which system made each run:
j_472, seq 1 (8 x 48):
[[  7   3   6  -1  20 -39  -1 -57 -26 -13  13  -2 -30 -19  47   5  30 -18
  -51 -37  23   0 -17  11  -9 -19   8 -43 -12   0  21 -14   2  -8 -31 -23
  -20  38 -13  10   7  76 -18 -17   6  36   4  16]
 [  0   5  -1  19 -31 -19  27 -64 -45   8 -10 -51 -25  -7  40 -13  32 -41
  -50 -19  20 -13 -30   9 -38  -7   7 -21  11  -6  18   0 -14  10 -13 -14
   28   4  21  -4 -24  61   1 -23  15  17   3  11]
 [ -9  -3  -9  38 -51   7  24 -16 -56  24 -26 -45  -7 -11  10  -9  -2 -45
  -30   4   6  -9 -15  -3 -37  29   1  -8  37  11   3  18 -37  30   0   0
   42 -42  45 -16 -38  29  -2 -33   9   6 -28 -27]
 [-14 -15  -1  26 -26  23 -15  25 -42  25 -37  13  11 -26  -9   0 -24 -26
  -17   5 -20  25  27 -17 -24  52   3  -2  36  36  -1  27 -51  23  14  -2
   16 -59  26 -12 -12  -5 -16 -37   1  12 -49 -49]
 [  1 -20  17  12  14  -7 -39  27 -18   4 -24  72   7 -39   1  17 -23  -6
  -23  -7 -19  42  45 -27  -1  34  -9 -16  19  30   4  10 -42  -1  -5 -11
  -26 -35 -16   7  16  -3 -39 -30  -7  24 -42 -53]
 [  7 -13  21   2  45 -32 -40  -9 -15  -6  -1  70 -16 -32  25  23  -8  -2
  -40 -36   0  34  15 -16  11   2  -1 -30  -4  14  16  -7 -17 -18 -28 -18
  -57  14 -31  18  26  29 -29 -14  -6  25 -22 -18]
 [ 11  -1  19  -1  24 -34 -11 -50 -18  -5   7  21 -27 -17  47  22  24 -19
  -49 -40  19  11 -11  10   1 -16  13 -45 -11  -2  31  -5   7  -5 -37 -25
  -36  41 -21  19  15  60 -25  -5   4  38  -1  13]
 [  4   7   9  11 -23 -19  24 -57 -36   5   1 -40 -20  -6  38   2  31 -39
  -55 -26  17 -15 -29  12 -30 -11   3 -29   9  -9  27   7   4  11 -17 -16
   18  21  17  -3 -23  53  -9 -15  18  26   1  17]]
j_472, seq 2 (8 x 48):
[[ 14  30  27 -12  22   4   7 -28  30  37  26  -4 -19   9  -3  47  32 -35
   -1 -13  35  -8 -37  23  19 -24  10 -15  16 -16  14  16  55  29  27 -29
   -6  62   3  11 -12 -33 -30  29  14  12  28  56]
 [  9  12   6  -2  -3   6  36 -19   0  11  -4 -37 -14   3 -10  10  40 -40
   -5   9  16 -27 -28  42 -21 -10   3  -3  -9   7 -13  14  35  22  71  10
   47  33  21  -3 -68 -37   4  10  10  33   9  43]
 [ -5 -11 -22  11 -13  10  36  15 -16 -21 -27 -35  12  -3   3 -29   9  -9
    1  34 -15 -11  16  29 -33  14   7  13 -27  10 -39   6  -2  -7  56  41
   51 -29  14 -22 -59 -19  41 -24  -2  22 -16   0]
 [-17 -34 -31   2 -12   0   8  28 -13 -46 -21 -14  14  -3   6 -55 -21  37
   19  19 -33  -4  39  -9 -11  19  -4  19 -28  12 -34 -16 -39 -34  -5  30
   20 -52  -9 -12   3  20  41 -31 -12  -8 -13 -38]
 [-11 -15 -20 -10   0  -1 -21  24  17 -26   6  25  23   5  10 -25 -39  59
   31   4 -21  18  31 -37  24   4  -5   2 -11  -5   1 -25 -30 -31 -62  -1
  -34 -21 -32   0  67  24  13 -14 -11 -38  -2 -35]
 [  3   7   5 -20   8  -1 -28   1  36  15  31  22  -2  13   0  18 -18  28
   14 -29  10  14  -8 -37  44 -18 -13  -5  19 -27  36  -7   6  -8 -56 -32
  -52  19 -27  23  69   8 -23  28  -1 -38  26  -2]
 [ 16  30  25 -15  11   9  -1 -21  37  48  31   7 -19  15 -13  48  13 -19
   -2 -25  33   5 -37  -4  29 -18  -2 -13  34 -23  37  12  45  29   0 -37
  -24  55  -2  19  19 -29 -47  41   6  -7  30  42]
 [ 12  25  20   0   0  14  23 -18  13  33   6 -14 -19   3 -12  28  34 -49
    0  -1  21 -10 -31  32  -5  -8   9  -3  12  -2   5  29  53  38  65  -9
   29  45  22  -5 -44 -52 -21  23  20  20  18  45]]
j_725, seq 3 (8 x 48):
[[  8  22  16  25 -27   4  15 -32 -23  53  -8 -23 -14  -5   4  25  19 -63
  -35 -13  18   3 -34   1 -21  14   7 -17  42   1  22  28   3  45   8 -22
   27   1  34  -3 -30   2 -26  -8  15  13 -11   1]
 [ 15  18  32   5  10   0 -18 -20   9  55  10  38 -21 -16  -6  63  10 -45
  -34 -36  19  30 -23 -12  14   4  -7 -24  45  -2  41  26  19  39  11 -41
  -28  28  -5  22   0 -17 -66  13   6  21  -1  11]
 [ 13   0  30 -13  48 -10 -40  13  42  13  21  86  -4 -14 -12  45  -7  10
   -6 -27  -2  34  17 -24  44  -5 -11 -18   4  -5  29  -2  16   1  -7 -24
  -66  26 -37  24  30 -30 -39  26 -10  18   4   3]
 [  3 -26  -6 -26  38  -6 -28  34  25 -36   3  55  11  -6   1  -9 -21  53
   29  -2 -21  21  41  -7  28   2  -3   4 -29   2 -13 -23  -3 -44 -16  15
  -38   1 -44  13  41  -8  10   0 -19   1  -4  -7]
 [-12 -25 -36  -6  -5  -3  16  25  -7 -57 -11 -18  22   8  12 -57 -14  51
   30  22 -24 -17  33  -5  -5   3  -9  26 -47   6 -35 -24 -25 -42 -13  37
   10 -30  -8  -9   8  21  50 -23 -19  -9   0 -32]
 [-16 -10 -36  16 -45   9  39  -3 -37 -26 -30 -71  10   9  12 -57  -4  -4
    9  26 -14 -16   1  10 -31   7   3  15 -12  11 -27  -2 -25  -3   2  23
   54 -44  30 -29 -26  29  44 -32   6 -16 -13 -21]
 [ -3  10  -4  28 -52  11  36 -21 -37  32 -21 -57 -11   0   7  -9  12 -48
  -26  12   9 -12 -25   1 -30  15   8  -2  29  -1  14  23 -10  39  17  -7
   50 -25  43 -13 -47  10   0 -18  13   3  -5  -9]
 [ 14  22  30  21  -7   4   0 -23 -12  59  -1  10 -19 -19  -5  55  13 -65
  -42 -21  22  16 -33   1  -7  14   1 -27  44   3  37  36  15  53  23 -32
    1  18  22  10 -19 -19 -56   5  16  17  -6  17]]
j_858, seq 4 (8 x 48):
[[ 12 -12  16 -20  48 -34 -23 -32  -3 -29  12  50 -19 -22  39  19  22   3
  -36 -35   7  20  10   5  11 -15   3 -42 -24   2  15 -22  10 -28 -21 -13
  -49  43 -40  19  24  47 -17  -9  -4  43  -6   7]
 [  7  -8   8   3  11 -16 -41 -11  -6   7   7  41 -12  -5  14  13 -23   5
  -21 -40   4  29   2 -42  21   6  -3 -25  22  -2  39  -5 -23  -5 -69 -39
  -56   2 -21  18  52  39 -35  -3  -1 -15 -12 -38]
 [ -5   6 -11   6 -29  26 -20  24   0  29   0   6   9  16 -14  -6 -43  10
   26  -3  -5  18  -4 -54  23  19 -12   9  47  -2  26   3 -25   5 -54 -25
  -22 -36   5   0  61  -4 -20   0  -5 -58  -4 -39]
 [ -6   9 -22   6 -43  49  15  46  33  18  -5 -28  23  33 -29 -12 -34  19
   58  33 -16  -4   3 -27  17  15  -9  34  27 -12  -7  11  -5  14   3  13
   27 -45  17 -12  18 -50  11  12  -4 -60  12 -11]
 [ -5   8 -16 -21  -4  27  35  27  38 -14   6 -33  21  26 -31 -18   7  16
   46  38  -7 -27  10  23  -1  -8 -10  35 -21 -13 -41   6  28   0  53  29
   48   1   6  -4 -33 -60  35  23  -8  -9  26  35]
 [  7   1  -2 -28  39 -16  28 -17  32 -29  19  -7  -6   8   9   4  39  10
    9   9   2 -22  -1  49   3 -28   1   0 -52 -13 -26  -8  49 -20  52  31
   16  54 -19   3 -46 -23  21  24   0  42  26  54]
 [  9  -5  21 -22  51 -35  -6 -37   6 -24  24  32 -17 -15  34  14  39  -3
  -34 -29  13   4   3  31   5 -29  -1 -34 -37  -9   8 -15  25 -20  -1  -5
  -27  65 -30  18  -6  33  -9  10  -5  51   5  36]
 [  9  -5  11  -5  17 -27 -29 -35 -12  -6  15  33 -16 -11  37   5  -3   7
  -33 -41  13  17  -3 -24  23 -10  -1 -36   0  -6  39 -15  -8 -15 -62 -31
  -56  20 -27  16  47  61 -29  -9  -2   5  -2 -10]]
j_725, seq 5 (8 x 48):
[[  2  14  -5  -1 -13 -17  10 -50 -17  -3  25 -29 -19   7  43  -8   7   3
  -14 -28  23 -12 -32 -21   5 -27   6 -26   3 -22  29 -25  -8 -19 -74 -35
  -14  23  -3   7  47  69  -8  -7  11 -32  13   5]
 [ -1  18  -9  -1 -25  22 -15   9  26  32  24  -9   6  23 -12   3 -32  14
   26 -16   9  10 -18 -45  39   1 -15   5  40 -19  41   0  -7  10 -65 -35
  -24  -7   1  12  66   5 -21  20  -5 -56  15 -14]
 [  5  14   2  -1  -7  39 -15  64  49  42   6  26  30  21 -50  25 -40  16
   57  15  -8  19   0 -23  37  18 -10  29  41   0  19  24   6  26  11 -13
  -14 -17  -1  -1  16 -85 -18  31  -5 -41   3 -10]
 [  1  -1   7 -12  22  21  -6  51  35   4  -5  29  18   2 -41  11  -7   0
   23  31 -20   7  31  16   3  17  -7  27  -4  13 -29  22  18  14  69  19
   15 -12  -5  -6 -37 -84   5  18 -17  14  -7   7]
 [  3 -19   1 -10  25 -16  18   0   1 -29 -10   1   3 -18   7  -8  37  -4
  -14  15 -16  -9  17  48 -16  -2   4  -2 -51   9 -38   3  23  -8  70  39
   22  13 -10  -9 -65 -22  24 -10  -7  56  -4  23]
 [  0 -11  -4  -6   3 -37  26 -57 -25 -43  -2 -36 -21  -6  52 -32  41 -13
  -41 -11   8 -25  -1  32 -30 -23   9 -19 -49  -3 -24 -25   6 -29  -3  14
   27  25   2  -5 -27  68  27 -26   4  37   3  24]
 [  3   7  -5   4 -17 -18  16 -55 -31 -10  14 -45 -21   6  48 -18  13  -2
  -17 -32  23 -16 -36  -4  -6 -24   6 -28  -2 -20  28 -26 -11 -15 -61 -20
   -3  20   3   6  29  81   2  -9  16 -14  12  10]
 [  0  19   0   6 -29  13  -5  -9  12  30  22 -10  -4  21   2   6 -28   7
   15 -19  15   6 -25 -42  29  -5 -13  -1  47 -20  50  -2 -12   7 -68 -40
  -22   4  13  12  57  16 -27  17   2 -50  13  -8]]
j_858, seq 6 (8 x 48):
[[ -2  13 -21 -15 -16  23  12   8  43  -9  28 -30  14  38   4 -30 -23  53
   62  12  -1 -15 -15 -28  41 -24 -12  21   1 -30   2 -23  13 -26 -50  -2
   -4   2 -15   3  54  -8  25  24  -5 -71  34  11]
 [ -5   2 -20 -27  -6   8  23  11  41 -42  15 -29  16  39   5 -42 -13  61
   61  24  -4 -27   7  -7  22 -30 -10  30 -39 -27 -27 -22  15 -42 -16  18
    5   8 -17  -3  24  -3  47  18 -10 -47  36  19]
 [  0 -12  -6 -39  29  -7   5  12  44 -56  21   8   9  18  -1 -25   9  58
   44  14 -14 -16  22  16  25 -32 -17  16 -56 -25 -28 -24  30 -49   5  28
  -12  28 -38   6  15 -15  36  22 -11   0  26  23]
 [ 12  -7   9 -43  50 -20 -14   6  56 -27  32  45   3   2  10  10   7  42
   24  -8  -7  10  19  10  41 -29  -8  -7 -44 -13  -7 -24  36 -36  -4  13
  -41  49 -60  18  27 -18   4  23 -11  14  23  35]
 [ 10   6  15 -33  41  -9 -25  -5  60  -2  39  52  -6   2   3  24  -6  33
   17 -31   6  16  -1 -15  43 -30 -18 -14 -12 -25  21 -15  30 -20 -33 -23
  -55  46 -43  25  53  -9 -22  32 -10  -7  27  17]
 [  4   9  -1 -26   1   1 -18  -4  41   1  41   7   4  25   1   9 -20  41
   32 -17   7   5 -13 -31  47 -29 -14   1  11 -26  31 -11   8 -12 -59 -30
  -43  20 -27  21  65  11 -15  25  -7 -46  25   3]
 [  0  10 -24 -20 -11  15   3   7  40  -5  25 -27  12  35   4 -14 -30  54
   57  10   3 -10 -13 -29  39 -24  -8  19   1 -29  12 -24   4 -20 -61  -5
  -14   3  -6   2  68   1  13  24  -2 -68  29   6]
 [ -4   2 -30 -19 -13  11  15  20  41 -33  18 -29  20  39   1 -42 -18  63
   63  19 -10 -21   1 -10  27 -28 -13  30 -23 -29 -16 -31  10 -34 -26  20
    6  -3 -12  -1  30 -10  40  21 -11 -50  35  13]]

runs to name:
seq 7 (5 x 48):
[[-12 -13  -7  33 -37  19   4  20 -48  13 -40  -8   3 -22  -9 -18 -12 -30
  -14  12 -13   7  13  -9 -36  47  -3   7  27  33  -6  22 -41  18  20  10
   36 -56  30 -20 -25   2  -3 -37   2   8 -42 -50]
 [ -4  -4  16  31 -20   2   1   2 -46  37 -29  15  -4 -35  -7  21   5 -55
  -48  -5  -5  21  12   4 -40  46   4 -11  31  34  10  36 -29  35  35  -5
   23 -33  32 -10 -44  -9 -26 -31   4  49 -43 -28]
 [  5  -6  30  27  17 -19 -22 -14 -42  26 -21  47 -23 -43  14  42  14 -49
  -64 -28   4  39   6   3 -23  28   6 -37  22  25  23  19 -17  21  15 -23
  -22   7   2   5 -26  14 -48 -23   7  55 -38 -13]
 [  6 -15  17   6  36 -29 -37 -18 -25  -2 -10  67 -21 -40  26  26  -2 -15
  -48 -40   0  35  17 -17   2  15   1 -36   1  17  25  -4 -24 -11 -26 -26
  -51   8 -28  13  21  38 -39 -28  -1  35 -30 -27]
 [ -1 -25  -5   1  17 -23 -39   5 -14 -16  -3  55   4 -21  18  -6 -29  25
  -14 -20 -16  34  38 -35  10  16  -7 -16  -5  11  16 -20 -40 -26 -57 -11
  -52 -28 -33   8  45  42 -14 -26 -12   3 -28 -47]]

j_725
seq 8 (5 x 48):
[[  5 -16  -2 -39  48 -29   1 -17  23 -61  20  13  -5  -1  24 -17  20  43
    6 -11   1  -6  19  20  18 -40  -4  -9 -61 -17 -20 -33  22 -52  -9  17
  -31  52 -44  13  18  27  25  13 -11  22  27  22]
 [ -5 -13 -36 -17  -7 -13  18 -16   5 -64  18 -48   2  23  32 -59  -1  57
   27   1   0 -33   1   0   6 -33  -5   9 -48 -26 -17 -44  -7 -52 -51  16
   -1   9 -17  -5  35  57  44  -7  -2 -35  22   2]
 [ -9  11 -36   5 -52  21  37  -4  -7 -13   3 -79  12  37  14 -47 -10  24
   50  17   4 -28 -28 -15   8 -10  -5  24   5 -24  -3 -14 -12  -6 -39   4
   34 -26  29 -17  25  22  40  -3  10 -65  24  -8]
 [  8  27  -6  16 -49  41  24   6  15  49  -3 -53   1  32 -26  -1 -13 -25
   33  22   5 -12 -35 -16   5  13  -1  20  45 -14  11  27  18  40  12 -11
   42 -20  37 -10 -10 -47  -4  15   8 -44  14   9]
 [ 10  33  23   2   6  28   9  13  24  54   3  -2 -10   6 -34  43  13 -44
   13  10  21   9 -25  17   5  12   8   6  37  16   1  40  42  51  65 -13
   18  23  22   3 -30 -83 -38  25   9   6   6  36]]

j_725
seq 9 (5 x 48):
[[ 11  33  20 -24  19  24   4  13  62  24  30  -3  -1  30 -25  31  16  -1
   41   2  18 -10 -25   7  38 -25  -2  10   4 -17   2  13  65  16  36  -7
   -1  55 -10   8   3 -67 -18  49   9 -12  42  52]
 [ 12  15   8 -34  33   4   7   1  67  -9  28   6  -1  21 -14  14  22  22
   41   6   0 -14 -11  27  36 -37  -6  12 -28 -25 -13  -5  62  -5  35  12
   -4  56 -27  16   0 -49  11  46  -4   0  43  58]
 [  7   2 -16 -37  19  -6  28  -9  51 -40  34 -29   2  25   6 -16  22  43
   40   5   3 -28  -2  25  26 -43  -8  16 -50 -30 -21 -24  47 -34  11  20
    4  46 -24   5  -3 -11  40  36 -11   0  44  48]
 [ -1   5 -27 -22 -12  -2  37 -17  27 -31  32 -68   2  38  18 -36  16  42
   36   9   8 -40 -20  18   9 -45   0  16 -37 -35 -16 -26  33 -27 -13  17
   19  34  -6  -4   2  17  56  22  -1 -28  40  42]
 [  0  27 -22 -11 -34  17  40 -16  20   8  25 -79   0  36   6 -20   5  17
   37  13  15 -40 -43  10  16 -37   1  26  -6 -33  -3 -12  34   0 -13   2
   34  11  17  -2   6  -5  38  25   5 -47  45  42]]

j_725
seq 10 (5 x 48):
[[ -8   5 -14  30 -52  36  11  39  -4  40 -20 -17  18   7 -30  -7 -35  -4
   29  23 -11  10  -1 -28  -2  38  -5  24  45  12   3  28 -23  32   1   5
   32 -63  27 -15   2 -37  -5 -11   5 -35 -19 -31]
 [  3   7  19  20 -14  28   7  24  -5  46 -25   6   2 -13 -38  26   0 -43
    0  23  -1  10  -2   8 -17  41   3  12  41  32  -4  42   8  47  66  12
   26 -23  33  -9 -48 -69 -24  -1   0  24 -23  -6]
 [  6  -7  34   2  28 -16  -7 -13 -12  24  -9  39 -12 -32  -9  39  30 -53
  -48  -7   9  19  11  37 -25  18   9 -20  -3  25   0  33  19  29  70   8
    5  22  -4   8 -67 -27 -28  -6  -3  74 -23  20]
 [  7 -17  20 -12  48 -38 -17 -30 -16 -28   6  44 -21 -32  33  11  29 -14
  -51 -30   5   6   9  16  -9 -15  -3 -42 -35   6   1 -14   8 -23   0  -8
  -29  42 -32  11  -7  43 -12  -9   1  64  -9  17]
 [ -2 -18  -6 -12  14 -31 -17 -34  -7 -37  13  13 -10  -7  48 -16  -6  33
  -20 -23  -3  15   9 -14   8 -21  -2 -30 -26 -14  19 -31 -14 -41 -73 -11
  -43  20 -35  10  46  78   4 -19  -7   2   1 -12]]

j_725
seq 11 (5 x 48):
[[ -1 -11   2  31 -16 -10 -22 -14 -56  19 -31  16 -13 -33  15   6 -15 -43
  -48 -20   1  29   1 -20 -26  38   3 -26  35  32  27  16 -43  19 -24 -21
   -6 -32  15  -5   3  48 -32 -38   5  18 -39 -44]
 [  3  -5  18  26  -2  -7 -35   5 -32  32 -26  53  -9 -36   0  26 -17 -37
  -38 -26  -3  39  12 -33  -6  33  -1 -23  39  28  23  22 -37  25 -19 -25
  -27 -35   9   2  13  12 -52 -26   3  16 -38 -47]
 [ -3 -18  20  13  23  -5 -45  26 -21  14 -24  79   3 -33  -7  24 -22 -17
  -29 -14 -12  45  33 -31   4  36  -4 -15  22  27  10  15 -30   3  -4 -10
  -34 -33  -9   5  16  -6 -37 -26  -3  21 -41 -49]
 [ -6 -29   2   6  18  -7 -32  29 -22 -13 -25  68   7 -39   3   1 -15   6
  -25  -4 -21  42  48 -18  -8  33  -9 -12  -7  35  -9   7 -42 -13  -1   8
  -26 -33 -16  -5   7   1 -19 -38 -11  36 -44 -47]
 [-11 -43 -14  14   1 -14 -15  12 -43 -29 -36  30   7 -34  20 -24 -10  -5
  -33   2 -28  24  45  -8 -34  34  -2  -8 -19  25 -13  -5 -52 -17  -6  15
    0 -50  -7 -12 -14  34  12 -51 -13  35 -46 -46]]

j_725
seq 12 (5 x 48):
[[ -2 -14   5  28 -15 -21  18 -28 -55  -9 -31 -16 -14 -36  25 -11  33 -42
  -55  -3  -6  -2  12  31 -53  18   8 -24 -13  20 -20  11 -25  -2  36  17
   37 -17  21 -12 -57  32  16 -40  13  51 -30 -10]
 [-15 -35 -20  24 -21 -18   5  -5 -60 -34 -32 -11   2 -22  30 -44  -3 -11
  -38   0 -17   0  28   1 -42  26   0  -7 -16  17 -16 -11 -59 -20 -14  18
   21 -48  12 -14 -22  63  22 -56  -7  20 -36 -47]
 [ -8 -26 -19  20 -20 -14 -16   0 -39 -10 -19   9   6 -21  26 -26 -26  12
  -21  -8 -22  22  24 -30 -11  27  -6 -17   9  18  15  -7 -56 -19 -60  -8
  -17 -50  -6  -2  30  64   3 -43  -3  -8 -35 -60]
 [  1  -5   4  19  -7  -6 -37 -15 -24  21  -1  31  -7 -16  14  15 -29  -8
  -23 -34   4  23  -2 -44   9  17  -8 -21  39  -2  42   0 -36   5 -68 -36
  -42 -13  -7  14  46  42 -40 -21   1 -19 -16 -39]
 [ 11  11  31  17   3  -7 -26 -18  -5  50  12  42 -21 -18   4  51  -4 -39
  -40 -39  14  27 -19 -24  14   7  -6 -27  52  -1  53  22  -4  32 -25 -45
  -40  14   2  18  16   4 -62   3   7  18 -12  -6]]

j_472
seq 13 (5 x 48):
[[ 10  10   9 -16  22  -4  31  -9  18  -7   7 -17  -9   2  -3   6  39 -16
    4  15  13 -18 -11  47  -6 -14   6   4 -29  -4 -23  14  48  10  78  22
   35  43   0  -5 -60 -42  14  18  -1  40  18  48]
 [ -8 -11 -22  -6  -3   2  42   3  -1 -39 -11 -45  10   4  16 -37  23  16
   14  34 -12 -21  13  37 -22  -6   5   7 -51   3 -46  -7  11 -25  42  42
   50   1   7 -14 -39  -9  51  -7   1  21   5  17]
 [-15 -21 -38  -8 -25   9  26  16  -5 -58  -9 -48  20  15  14 -67 -12  47
   39  33 -19 -22  16   0  -8   0  -3  20 -37  -3 -35 -27 -24 -40 -14  33
   27 -32  -3 -16   9  28  55 -17 -10 -29   5 -17]
 [ -8  -5 -28  -6 -19  17  -8  26  19 -19   6 -12  19  21   0 -36 -45  53
   52  16 -10   2  10 -39  27   0 -11  14   2 -14   4 -16 -22 -30 -61   1
  -17 -31 -18  -6  68  15  13  -1  -7 -60   8 -25]
 [  5  15   4 -13  -2  24 -20  26  53  32  30  20  13  23 -28  20 -35  27
   42 -10   2  14  -8 -45  49  -7 -20  14  32 -25  38   3  10   3 -47 -23
  -44   9 -12  19  57 -31 -26  39  -5 -45  20  -1]]

j_472
